Each row is where one point has got to under a steady rotation. How many steps took it there?
The counts run from 0 to 410.
[  1   7   4  10   7  -1  14 -26  -4 -13   6   0  -5  12  25   6  -4   9
   8   0  -8  -1   7 -20  10   6  -3 -36 -20 -10  -2   4  19  -3  -5  11
  18  16  12  -4   1 -11 -11 -27 -23  -3  -6  -1  -4  19   6  14   9 -10
  -7  -3 -20 -10   8  36  -3  -1   8   1   2  -4   8  -2 -11]
134
[ -8   4  -8   3 -10  19   3 -20  -9  -2   9   8 -11  27  19  -2   3  16
  11  10   7  -6   8  24 -10  -2   0  -5   1   5 -29   6   6   2  -3  21
   6   9  -6   5 -24 -11   5 -23 -11  10  25  -7  -9   4  10   1   4  10
 -10  -6  -5 -10  12  25  10 -13  20 -12  -1 -10  13 -23  -8]
203
[-12  -5  -6  -2  -6  14   6 -20 -10  -9  11 -11   2   4   9   1  16   3
  11   1 -13   1  11   2 -15   7  -9  -9 -18   0 -22  28   4  10 -17  17
   5  15  18   8  -9 -14 -11 -22 -30   2  -6 -12   8   6  13 -11   2   4
  -3  -6  -7 -17  21  18  10 -18  14  -1  14  -3   9 -12 -17]
4
[ -3  15   4  -7 -21  14  23 -12  -6  -9 -15  -4  -6   1  11   4  -3  -1
  10   1  -7  14   5  16   1  -6 -13 -34   1   1 -19   2   4   4 -11  15
   0   0  -3  -4 -16 -16  -1 -16 -19  -1  16 -22 -18  18   4  -9  -9   3
  -6 -11 -13   8   6  19  11   0  32   0   2 -26   0  -8 -16]
69
[ -2  -6 -11   0 -10  -6  22 -13  -8   1  14  -5 -14   9  10  -5  -9  12
   7   5  -3  13  13   2 -17  -3  -1 -27 -12   3 -12   2   4   6 -14   9
  15  16   2  14  -9  -4  -5  -9 -17  -9  25 -31  -8  13   5 -10  17  -4
  -5 -13  -8  -3  -3  26   1  -2  26 -13   8 -13  10 -29  -6]
188
[-14  -6  -8  -3 -17   5  28   0   1 -11  24 -13  -3   1  11  -1  13   5
  16  22   1   7  14  -5  -3  -6  -1 -10 -16  12  -3   6   7  13 -32   9
 -13   9  16   1  -1 -15  -9 -18 -19  -7  -2 -15 -10  24   8  -2  -7  -5
  -4  -8 -10  -8   5  22  21 -12  11   9  10 -11   0 -19 -11]
108
[ -6  -5   1  -7  -3  16  18 -22   8   0   9 -12  -5  11   7  12   1   4
  13  -1  -4  12  12   3  14  -9 -14 -26 -23  10 -14   8   0 -10 -16  16
   5  14   1   4   3 -16 -12   2 -30 -11  -2 -16  -1  26   8 -10   2 -10
 -12  -7  -9  -3   1  25 -13  -8  10  -2  15 -18  -5  -1 -22]
55
[  3  16 -12  -6 -15  -7  14 -14   4 -14  13  12  -6  12  28  -8  -2   8
  15  18   0   6  18   0 -16   8   5 -22 -23  -8   5  -6   4   0 -10  13
   7   7   4  -7 -17 -17   6 -24 -27  -4   5 -17 -17  16   8   1   8  -4
 -19  -6  -8  -1   4  16   6   8  22   6   0 -12 -10 -14  -2]
399
[  7   1   2   0  -2  13  16  -7  -3  -9  -8 -16   8   7  15   6   3   2
  11  -2  -3   9   2  -7  21  -9  -4 -34 -32   3 -18  19   3  18 -19  13
  -9  17   8  -1   3 -20 -13 -16 -15   2   7 -19 -15  17  -6   2   1 -13
  -4   0  -4 -17   8  25  11 -12  10  -1   6  -3  -1  -7 -16]
248
[ -9  -1  -7  -2  -3  13   4 -15  -9  -8  10 -10   3   5  14  -1  11   0
  15   8 -13   1   3   5 -17   5 -10 -11 -24  -7 -13  28   6  14 -17  15
   5  11  18   5  -7 -16  -6 -27 -30   9  -8  -9   7   6  11  -8  -1   2
  -6  -3  -5 -17  22  24  11 -17  17   2  16  -2   7 -10 -15]
5
[-12   2 -17 -10  -5  -7  14 -26  -7   5   8   3 -10  11   6   1  -2  -3
  14  -9   6   2  -3   3 -17   6   2 -29  -2  -2 -14  16  -5  -4 -21  15
   9   9   5  13 -10 -12  -2 -11 -30   2   0 -35  -2  18  -5 -10  10  -2
   2  -3 -33  -1   7  11  -1  -6  27  -6  14  -9  -6 -18 -14]
192
[  2  -1   7  -9   5   2  17 -21  -4  -2   0  10 -12  -1  17  -3   3   5
  25   8   6   3  22   4  -3  -7   1 -36  -4   0   0   0   7 -13 -17  19
   4  16   5  17   5  -7  14 -16 -15 -11  10 -23  -4   0   0  12   8 -18
   2  -3  -7  -8  11  12   0   3  25   8   7  -7  -5 -31 -28]
265
[ -7 -11  -6   6   3   0   1 -13  -3  -8  21   3  -9  13  23   6   1 -11
  17  13  -2  11  16 -11   9  19  10 -18  -5   1  -5   2   4  14 -19  13
   4  10  15  -6  -4  -2 -19 -21 -16  -6   4  -1  -5  11  14  22  11  -5
 -18  -1 -10 -15  11  36   2  -9  13   7  -3   9  16  -9 -16]
237
[-15  11 -17 -17  -7  21   4 -21  12   5  11   7  -1  28  19  13  -4  -1
  12  16  12   6   1  14  -4 -13 -12 -22 -36   9  -2  11  -4   7 -17  16
   0   3 -12   0   1 -19   5  -4 -18  -4  -1 -23 -16  14   0  -1   3 -14
 -22   6  -6  -4   2  24  -3 -13   8  -6  13  -5  -7  -7 -11]
168
[  7   3   0   1   8  13  20  -9 -15  -2   0   2  -7  15  18  -5   0  19
  28 -13   2   6  15   7  11  -5  -5 -28   7  -1 -23  -2  -3   3 -21  17
 -11  -1   4  -4 -14 -18  16 -19 -11  -2  10 -22   1   1  -1   5   0  -5
 -15  -2  -9  -6  -3  17  -1  11  32   4  12   0   7 -14 -20]
389
[  3  18 -10  -2 -20 -11  13 -10  -4 -18  14  10  -8  12  24  -5   3  10
  12  13   1   8  20  -1 -14  10   9 -20 -22 -10   0  -9   3   2  -9  11
   6  13   2  -3 -18 -16   2 -23 -24 -10  11 -20 -19  18   7  -6  11  -4
 -19  -7 -11  -2   3  16   8  13  15   4  -3 -12  -9 -19  -5]
400
[ -4   0  -4   1 -17  -9  24  -7  -5  -5  11   1 -18   7  11  -1  -8  10
   7   6  -3  14  13  -2 -13   0   1 -24 -14  -3  -7  -1   3   9 -10   9
  19  15   3  10 -10  -4 -12 -10 -19 -12  23 -21  -8  17   8  -5  14  -7
  -9 -14  -7   2  -6  30   2  -1  30 -10   6 -16   4 -27  -6]
187
[ -1   2  -8  -5  -6   9  13 -10 -17  -3   4 -12   1  13  10  -5  -5   9
  24 -15   2  11   1   3  -4   1  -6 -11  -7  -1 -30  15 -12  16 -23  13
  -2   6   7   2 -23 -20   1 -22 -25  11  10 -13   1  14   5 -15  -1   3
  -8   4 -19  -4   5  22   7  -9  30   4  22  -7   3   2 -14]
196
[ -4  17  -3  -9 -18  19  11 -12   5 -14  -1   6   0  14  16   9  12   1
  20   6   9   5  19  21   9  -3  -7 -17  -7   6 -17  -3  -4  -2  -8  23
  -9   4 -12  -9 -18 -23   0  -9 -21  -8   9 -16 -21  26   8  -6  -6   3
 -20  -5  -1   0   5  14   7   5  15   4   0 -20 -11  -7 -21]
283
[-10   9 -10 -14  15  13   6 -22   6  -7   7  13   0  16  18   0  -1   9
  27  12  -1  -3  30  10   7 -10 -10 -29   9  -1  -6   6  13   0 -11   6
   0  10  -4   3   1  -3  15 -19 -14 -16  14 -32  -9  10   2   8   4  -4
  -9   8 -14  -7   8  13  -7   1  13 -12   5   1   7 -23 -20]
153
[ -4  14  -1  -4 -21  21  15  -2   6 -15   4   0   1  14  15   5  12   6
  22   8   2   7  23  15  14  -7  -7 -14  -6   8 -16  -4  -6   4 -10  17
 -13   3  -7  -9 -16 -28   2 -12 -21 -10   9 -14 -19  22   6  -6  -8   1
 -19  -5   2  -2   0  16   9   5  13   2   6 -14 -10  -9 -16]
284
[-11   9 -15  -9  -8  19   2  -7  -9  -9  10   5  12  23   6   4  17   9
  12  -6   3   6   9  11   6   0 -13  -1  -5  -3 -24  18 -16  14 -10  11
  -2   5  -2  -2 -18 -14 -11 -22 -26 -16  -5 -16  -9  19  15 -18  -4   0
 -18   4 -16  -2   5  20   1  -1  16  -4  17  -8 -15  -2 -17]
409
[ -3   1 -14  -7 -12   0   7 -17 -15   3   9  18 -12  21  19  -3  14   5
  15   4  17   2  -7  14  -7   0  15 -12 -14   8 -12   8 -12  -6 -16  18
  -6  16   0  20 -15 -12  10 -24 -17   3  10 -19 -11   1  -2   3   3 -14
  -7   4 -15  -7   8  18  13   0  14   6   8   1 -16 -28 -18]
88
[  8   0  -8 -11   8  -1   7  -6  -4   2   6   4  12  14  20  -1  10  -3
  18   1  12   3  16  -9  13  -1   2 -29  -6  -3  -4  11  -1  18 -24  11
 -16  18   3  -1   3 -12  -7 -23  -9 -13   9 -35 -20  10   1  14   5 -20
 -12  15 -22 -13   8  10   1   3  12   4   5   8 -15 -15 -15]
36
[ -4  -4  -5   8  -8   4  13 -26  -3   5   9   2 -12   5  14   1  11 -10
   7   9   3  -3   5  11 -22  17   7 -20   3   9 -18   9   6 -10 -18  27
   3  11  11   6 -16 -19  -9 -16 -27  13   0 -16   4  12  14   7   2   3
  -4 -13 -20 -13  27  16   7 -10  24   5   0 -10   0 -16 -18]
318
[-22  -2  -1   0 -19  14  13 -13  -5   0   8   2 -10  18   2  11   3   3
  10  -3  20   3   0  11  -9  -8  -6 -13   7   7 -26  13  -9  12 -14  22
  15   3  -9  10  -3  -5 -17 -12 -14 -13  10 -20 -13  17   7  -2   8  -7
  -3 -11 -16  -3  -3  28   1 -16  28  -8  14 -15  -2 -16 -12]
305
[-13  10 -11  -4 -15   0  13  -6 -10 -14   9  20  -4  13  24  -1   7   2
   5  23   4   8  -8  -6  -3   3   0 -11  -9  -5   6   9   4  24 -15   8
   2   1   9   0  -5   3 -11 -38 -13  -9  -3 -15 -23  14  15   6  -9 -10
 -11  11 -28  -1   7  36  22  -5  14  11   1  -4  -4  -9  -5]
222
[-14  -6  -4  -5 -14  22  26  -3   5  -2  13  -3 -14   5   9  -2   0   1
  16  22 -13  18  12  10 -10  -7 -26 -18  -9   4  -8   7   0  10 -14  16
   5  -6   3  -2  -8 -15   4 -10 -23  -2  -2 -11   4   9  14  -4  -9  -3
 -16 -15   4  -1   6  26   2  -5  36   1  13 -16   7 -11 -20]
182
[ -6   0  -7   2 -21  -3  22   0   0  -8  14   4 -19   6  14  -3  -7  -3
  16  18  -7  17   8  -7 -15   3  -3 -28 -13  -5   5  -4  -1   7 -10  14
  18   2   6   0 -11  -7  -6 -18 -27  -5   5 -10  -4  17   8   6   9 -10
 -13 -17  -3   0   0  29   5   2  36   3   4 -14  -1 -17 -10]
185
[-14  -1   8   2  -3  25   7 -25   9 -11   4  -4  -3  12  16  11   7   6
  11   8   3 -10  17   9   7  -6  -8 -21 -10   8 -23  11  20  -2  -6  23
  12  16   3   6   3 -16 -12 -16 -18  -1   7   0  -3  15   9   9   7  -7
   3 -12  -1 -14  14  29   5 -24   6  -8   7 -13  11 -17 -19]
129
[-15  -6  -5   0  -5   8  10 -14 -16  -4  24   6   1  19  16  -2  28  16
  -6   7   4   1  10   6  -6   5 -14   7  -7   0 -12  20  14   2 -12  10
   3  10   8   5  -8  -8  -7 -29 -14 -17  -5 -17  -6  10  24  -8  -6  -5
 -12   2 -24 -14  13  21  -4 -22   7   2   4  -6  -5  -9 -16]
217
[  4  -2  -1  -1  22   0  16 -28 -18   5  -2   9   1  10  26  -4   9   7
   2   1   2   3   3   1  -4   1  -7 -37 -11  -2  -7  23  18  -3 -19  14
  -6   9  10  15   4 -10   1 -21 -10   0  -3 -33  -1  -5   9  11  -6 -15
 -11   7 -21 -18  14  20  -3  -3  16   8  -2   6   5 -14 -18]
139
[-21  -2 -11  -2   2  12  11 -11   3  -2   9  15  -5  14  11   8  13  -5
  22   8  13  -3   5   5  11  -8   7 -20  23  12  -9  13   5   7 -22  11
 -10   7  -1   9   9  -1  -8 -22 -11  -9   6 -28 -16  16  -2  15  -3  -9
   5   7 -26 -10   8  19  13 -10   6  -4   6   2  -1 -31 -17]
228
[ -1  14   7  -9  -9  13  10  -3   0 -12  -4  13   3   3  27  -5  -2   3
  22  15   9   3  12  -2   6 -10 -15 -28  -6 -15   3   2   4  22 -13  17
   0   1   5  -6   4  -8   5 -39  -9  -7  11 -13 -19   4   3  18  -6 -20
  -6   9 -11  -4   9  22   7  -4  26  10   3  -8 -10  -8 -18]
147
[ -5  -6 -14  -1  -3   4  11  -5  -2  -1  26  14 -10  28  15   5  14  11
   6   4   0   8  25   6   2   5  -4 -16  -5  -1  -8   1   1   0  -2  11
   9  15 -10  -4 -11 -16  -8 -11 -18 -29   3 -21  -9  19  10   0  17  -7
 -25 -13  -3 -13  -5  20 -13   8  16 -14   1  -5  -3 -22 -15]
290
[  3  -6   1  -2 -12   0  18  -2  -6   3   9   8 -13   6  14  -6   2   2
  27  -5   1   0  16   1   2   5   1 -28  13  -9 -10  -3   2   3  -9  18
   6  12  -4  -6 -15 -16   4 -21 -20  -4  18 -18  -6  16  -6  11  19 -10
  -1 -12 -10  -6   2  12  -5   8  39  -5  10  -7  -9 -22 -23]
74
[  1  -9   1 -11   0  14  11  -7  -8  -6   1  -7  -4  -1  16  -2   0   2
  20   4 -19  24  10  -5   4  -3 -13 -27 -33  -4 -10  16  -6   8 -18  12
   2   7  15   7  -1 -14  -1 -17 -26  -6  -4 -11   6  -1  11  -5   3 -14
 -18  -2   9 -13   6  30   3  -3  25  11  14   3   4  -4 -30]
374
[ -7   5 -13  -6   2  -7  13 -24  -1 -10  17   2  -6  16  26   5  -4   0
  16   6   3  10   6 -15  18   8   1 -23 -14   4   4  -2  10   2 -19   3
  -2  13  14  -7   3  -3  -8 -24 -23 -13  -2 -15 -17  34   6   8   0  -7
  -8  11 -33   0   5  28  -2  -6  -4   9  -1   0   4   3 -13]
348
[ -6  10   5  -4  -8  13   7 -21  -5  -9  13   6  -9  11  23  -2  15  12
  12   6   3   2  30  21 -15  10 -16 -11   2  -2 -21  -2  12  -4 -10  25
   4   1  -2  -8 -23 -17   9 -17 -19 -11   8 -14  -4   7  18  -8   3   6
 -21 -13  -6  -6   8  12 -11  -7  30   5   0 -16   9 -12 -17]
394
[  1   9  -1   2 -13   3   1 -14 -15 -19  -5   6  -1  14  20   3   0   7
   6   7   0   2  -2  -8  -6   4   3 -21 -23 -12 -12  12   1  17  -4  14
  20  14  11  12 -10  -5 -17 -37 -18  -1   9  -1 -15   5   9   1  12 -10
  -4   0 -11 -11  10  41  17  -9  14   5  -1   1   3 -14  -5]
9
[-22  -3  -3  -8   2  22   9 -16   4 -12  18  -6  -1   9   7  12  15   0
  27   1  -3   0  20   2  22   0  -6 -10  13  11 -20  12   6   9 -20  11
  -8   4   7  -8   2  -5 -17 -16 -20 -14   3 -10  -7  30  12   4  -3   4
  -1   1 -20  -6   7  24   4 -17   4  -4  12  -5   9  -4 -21]
232
[ -5  14  13 -13  -6  20  12 -14  -7 -11 -10  -1  12  -1  20  -1   9   5
  12   9   3   4  12   9   1 -10 -21 -21 -12  -4 -15  14  12  11 -18  21
  -6   5   7   4  -1 -10   0 -30 -12 -10   9 -16 -13   6  16  -8 -16 -11
  -8  10 -14  -4  19  18   3 -14  21  11   3 -18  -3   3 -17]
144
[ -6  -4 -16  -1 -15   4  25   1 -14  -7   4  -5  -3  12   4  -1   4   7
   5   7  -1  27   4   5  -3  -7  -1 -14 -19   8 -16   7 -16  15 -23   8
  -1   5   7  16 -11  -6 -16 -11 -21 -11   7 -22  -8   7  15 -16  -9  -8
 -19  -1  -8   1  -3  32  19   3  18   7   9  -7  -1 -18 -13]
299
[ -6   7 -18 -14  -8   0   2 -26  -4  -5  20  12 -11  14  18  -3   1   2
  19   8 -13   9   6   7 -17  15  -5 -15 -13  -8  -3   6   1  -4  -8  10
  12   6   8  -4 -20  -9  15 -28 -37   3  -5  -9   2  13   6  -6   7   6
 -12  -1 -18   0  12  14  -2   2  27  -1  13  -7   0  -5 -19]
81
